(in the rows, 128 means zero)
Rotation paths and how fast each direction turns (degrees a step)
Each turn is a multiple of 5 degrees from 10 to 175, or 0.
path 1
[132 136 127 123 140 115 138 126 130 124 144 144 122 123]
[141 123 117 121 134 125 139 126 126 134 149 131 126 132]
[145 137 127 128 134 141 141 124 130 124 139 129 134 139]
[136 149 133 126 142 123 136 121 131 118 136 136 125 132]
[135 131 128 125 141 112 136 119 125 134 145 136 119 130]
[144 126 127 131 129 130 144 126 129 139 147 130 131 137]
[144 144 127 134 134 135 143 131 131 120 136 129 125 136]
[135 143 130 123 141 117 132 120 131 122 137 129 115 136]
[140 127 134 130 135 114 138 115 127 141 144 127 127 134]
[145 132 135 140 130 128 147 134 128 132 138 134 129 133]
Directions:
[131 131 133 130 130 139 127 133 127 126 123 132 128 134]
100
path 2
[131 141 102 126 126 127 139 127 138 146 139 133 124 129]
[115 131 113 123 147 142 140 131 137 134 143 123 133 127]
[135 134 102 127 134 134 145 126 122 141 131 128 117 140]
[128 138 114 128 132 134 145 125 143 145 142 120 137 124]
[119 132 101 119 142 135 137 133 132 135 137 136 119 132]
[134 129 113 130 138 142 147 122 127 142 138 114 133 137]
[129 142 104 125 129 128 140 129 141 144 136 134 122 123]
[116 125 112 119 144 142 140 127 133 137 144 124 134 131]
[136 138 103 131 137 133 142 125 126 142 130 126 118 138]
[126 134 114 122 130 135 144 126 142 144 146 123 137 121]
Directions:
[120 126 125 129 133 130 118 128 131 129 130 135 133 127]
120
[121 126 129 119 129 129 132 133 129 121 130 128 124 123]
125
path 3
[129 131 126 131 124 132 131 105 111 137 122 148 133 126]
[126 128 126 117 125 124 125 109 105 141 124 137 121 127]
[128 131 126 125 124 129 122 113 112 135 117 155 130 131]
[125 128 123 112 115 118 128 111 109 137 127 141 131 124]
[127 130 127 115 122 121 121 119 111 129 114 153 125 131]
[127 127 125 115 114 116 134 116 115 127 125 148 138 124]
[124 127 128 107 124 116 131 121 113 123 117 146 119 128]
[125 128 127 116 122 120 140 117 121 120 118 152 137 123]
[121 124 129 106 127 116 140 117 116 122 119 137 122 124]
[122 127 130 120 133 125 140 117 120 115 114 150 132 126]
Directions:
[134 134 126 129 131 129 126 137 129 129 125 121 131 121]
0
[127 127 125 128 122 126 134 124 128 130 136 124 137 123]
155
path 4
[139 119 132 130 131 152 116 118 132 122 129 127 140 119]
[150 132 132 123 123 118 113 120 131 130 126 133 146 120]
[138 127 140 142 115 125 113 132 125 140 133 135 117 118]
[134 135 132 146 112 130 121 141 136 128 131 113 135 137]
[133 139 115 122 116 147 117 132 125 119 125 118 120 123]
[131 124 134 123 127 148 117 119 125 125 139 124 147 118]
[153 131 125 129 125 122 114 119 130 125 132 143 140 130]
[142 128 148 132 124 126 111 139 132 136 129 130 118 118]
[131 139 132 148 112 133 121 135 135 131 120 120 136 132]
[137 127 118 128 114 141 120 130 124 119 125 109 121 119]
Directions:
[133 128 131 129 128 122 130 133 122 129 138 134 126 133]
80
[137 125 122 127 129 121 129 128 132 120 126 122 128 132]
135
[121 128 124 133 123 126 125 140 125 124 126 126 128 127]
70
[125 134 133 125 127 124 131 130 131 130 130 124 140 131]
155
path 5
[122 130 114 134 135 132 128 109 114 136 124 122 122 146]
[105 136 107 125 134 133 129 118 128 121 129 118 124 130]
[108 130 118 121 139 137 121 130 117 124 123 139 143 139]
[118 117 113 138 120 135 133 117 117 116 127 139 138 137]
[128 137 104 134 123 144 134 123 126 120 127 134 140 118]
[134 137 115 127 131 139 126 109 114 142 125 137 139 132]
[122 134 110 127 122 133 129 103 126 133 140 124 128 138]
[115 141 110 118 134 143 121 126 136 130 139 127 134 136]
[121 125 118 129 132 142 124 128 123 130 130 134 135 157]
[122 124 106 144 126 142 136 129 128 119 128 121 128 139]
Directions:
[125 132 122 129 126 129 131 130 135 122 131 123 126 119]
130
[120 126 128 132 134 125 129 131 122 124 119 124 126 127]
40
[130 122 128 133 125 133 130 137 130 122 127 133 133 131]
65
path 6
[131 143 113 108 134 129 118 138 117 123 126 134 118 115]
[130 147 115 113 138 130 120 143 122 125 130 128 118 114]
[130 150 117 118 136 134 124 147 127 129 130 125 120 112]
[130 150 117 124 129 134 123 151 128 136 130 123 125 109]
[128 149 119 126 120 136 124 148 128 143 129 127 126 111]
[131 146 120 125 111 136 126 144 125 145 128 131 125 113]
[133 145 122 119 109 134 122 136 122 144 126 136 121 114]
[136 145 118 115 111 130 123 127 118 141 124 138 116 118]
[138 148 118 112 116 127 127 125 115 137 121 136 113 121]
[138 149 113 112 124 122 127 128 115 131 120 130 112 122]
Directions:
[131 133 127 131 138 126 132 133 131 125 128 119 127 128]
40
[125 125 131 129 123 120 134 125 132 120 134 127 133 127]
0
path 7
[117 131 123 127 139 119 134 120 142 110 123 126 143 123]
[112 114 142 134 129 113 124 129 125 125 137 122 139 124]
[115 120 120 134 132 133 123 127 137 109 141 138 136 130]
[109 131 130 147 115 120 131 132 128 124 141 129 120 124]
[118 120 112 125 130 133 142 127 131 114 139 123 121 117]
[109 137 129 133 133 125 139 130 120 134 128 134 130 109]
[120 123 125 115 124 138 127 128 137 133 139 126 142 108]
[103 138 122 125 120 124 130 125 129 136 126 135 143 134]
[126 126 120 128 117 117 134 118 144 120 135 118 142 123]
[107 123 130 125 132 113 134 130 121 113 121 124 138 132]
Directions:
[129 131 122 129 127 123 137 125 128 124 125 121 121 130]
80
[124 118 126 119 128 131 128 130 122 128 130 124 126 133]
145
